0: [134 142 134 106 111 105 126 139  94 140 117 124 153 125  52 130 124  81
  87 131 114 128 158 115 145 131 149  89 152 159 105]
1: [ 93 136 134 112 152 150 195 148 174 180 143  89 135 112 181 155 178 140
  94 237 154  81 142  86 118 113 147 122 134  80 175]
2: [141 117 120 140 126 139 102 119 121 146 122 126 132 107 110 123 119 119
 169 151 122 111 135 125 170 139 123 163  82 167 128]
3: [115 105 129 127 119 129 166 130 148 141 117 107 110 124 147 109 155 153
 111 155 121 123 150  73 124  95 135 128 109  97 148]
4: [ 98 146 172 149 130 134 173 157 163 156 159 143 120 116 155 168 124 150
  86 192 154  99 141 107 116  99 144 135 151 110 145]
5: [128 168 113 122 136 114 130 119 116 134 117 131 121 112  97 107 122 117
  98 142 138 140 118 130 138 121 114  91 135 174  93]
6: [ 92 135 123 102 157 151 198 143 174 187 135  71 137 110 179 149 192 133
 100 240 156  77 150  83 117 114 146 117 130  73 184]
7: [132 112 158 136 106 116  75 151 126 111 128 132 130 183 203 148 134 132
 109 102 147 131 117 167  96 135 114 110 161 104 136]
8: [118 103 151 128 114 121  77 155 122 118 136 136 123 176 203 148 120 146
 113  99 145 134 112 151  89 132 110 116 169 108 143]
9: [114 113  93 149 156 155 119 129 127 134  90 129  83 121 121 117  94 162
 162 106 130 161 114 116 123 128 102 135 137 108 135]
10: [176 140 140 158 130 119 105 115 114 104 116 142 132 147 123 117 135 103
 139 101 111 146 135 196 130 159 135 120 111 110  97]
11: [117 117 125 117 104 168 128  95 117 127 116 125 125 121 126 104 148 142
 156 125 109 118 126  96 156 130 134 176  86 176 141]
12: [134  72 133  46 141 132 156 125 122  98 188 134 146 139 100 127 132 135
 110  66 111 129 154 123 135 124 169 117 165 113 142]
13: [130 112 127 128 117 100 112 135 122 131 128 125 143 107  81 131  93  88
 153 107 100 129 112 129 136 127 128 136 117 168 129]
14: [102 139 169 140 129 142 167 163 162 146 169 157 129 134 191 171 125 157
  82 202 151 104 114 115 113 117 148 139 153 103 140]
15: [117 136 147 116 104 125  99 157 122 115 151 147 136 182 209 152 129 129
 118 116 157 123 117 173  80 141 130 117 174  85 138]

[130 136 125 112 122 122 121 137  98 141 116 127 141 124  67 132 114  99
 103 121 115 134 146 120 130 132 140 100 151 147 105] 0 5 13
[179 136 143 128 100 133  84 119 119  83 100 118 155 170 136 111 171 107
 137 101 141 124 131 179 113 162 122 120 119  70  87] 10 7 15
[129 186 113 128 174 123 125 129 105 133 126 126 137 106  69  93 103 102
 130 122 133 143 104 148 140 122 101 116 107 188  87] 5 13 2
[122 155 111 130 160 122 135 112 113 133 115 116 130 103  88 102 125 107
 129 137 130 135 117 129 132 113 105 112 116 172  99] 5 13 2
[137 176 116 123 161 112 132 128 100 123 120 121 119 118  77 101 112 105
 111 135 143 143 121 140 145 122 101  89 141 187  90] 5 0 13
[126 133  98 138 156 166 112 119 110 132 109 149 108 127 126 131  87 164
 160  88 131 154 117 124  99 138 108 129 152 100 119] 9 8 10
[111 132 103 138 162 149 112 133 116 135  85 134  95 128 108 121  98 149
 155 100 131 162 108 130 117 143  97 125 151 114 113] 9 5 13
[115 117 118 124 117 166 124 103 118 128 109 127 116 123 123 108 133 146
 158 119 114 129 122 103 149 132 127 167  99 161 139] 11 2 9
[103 119 158  84 122 100 133 154 115 103 168 129 162 124 103 125 138 106
  88  64  84 122 153 142 159 112 160 114 139 139 149] 12 0 13
[160 128 112 194 132 109 115  88 138 104 108 147 131 110 121 128  92 106
 132 105 108 173 101 228 157 166 145 121 101  91  72] 10 13 5
[195 151 132 180 131 127  96 101 111 109 101 147 123 151 126 116 131 101
 154 112 120 151 133 213 121 170 130 122 104 105  80] 10 2 5
[122 110  96 136 153 172 113 118 126 144 117 132  98 116 130 128  91 167
 166  96 119 146 110 130  91 134 111 145 141 109 114] 9 2 13
[ 92 140 149  92  88 106 139 149 123 126 135 138 138 128 101 149 108 114
  89 138 114 126 143  83 129 114 164  94 159 140 123] 0 5 13
[135 111 126 139 115 108  96 138 128 134 121 121 140 116 110 136  93  91
 157 109 114 134 106 145 130 125 116 138 122 173 127] 13 2 5
[184 150 127 180 135 131  93 104 117 110  95 152 117 148 125 119 120 111
 157 113 125 150 126 200 127 165 121 122 108 105  84] 10 2 9
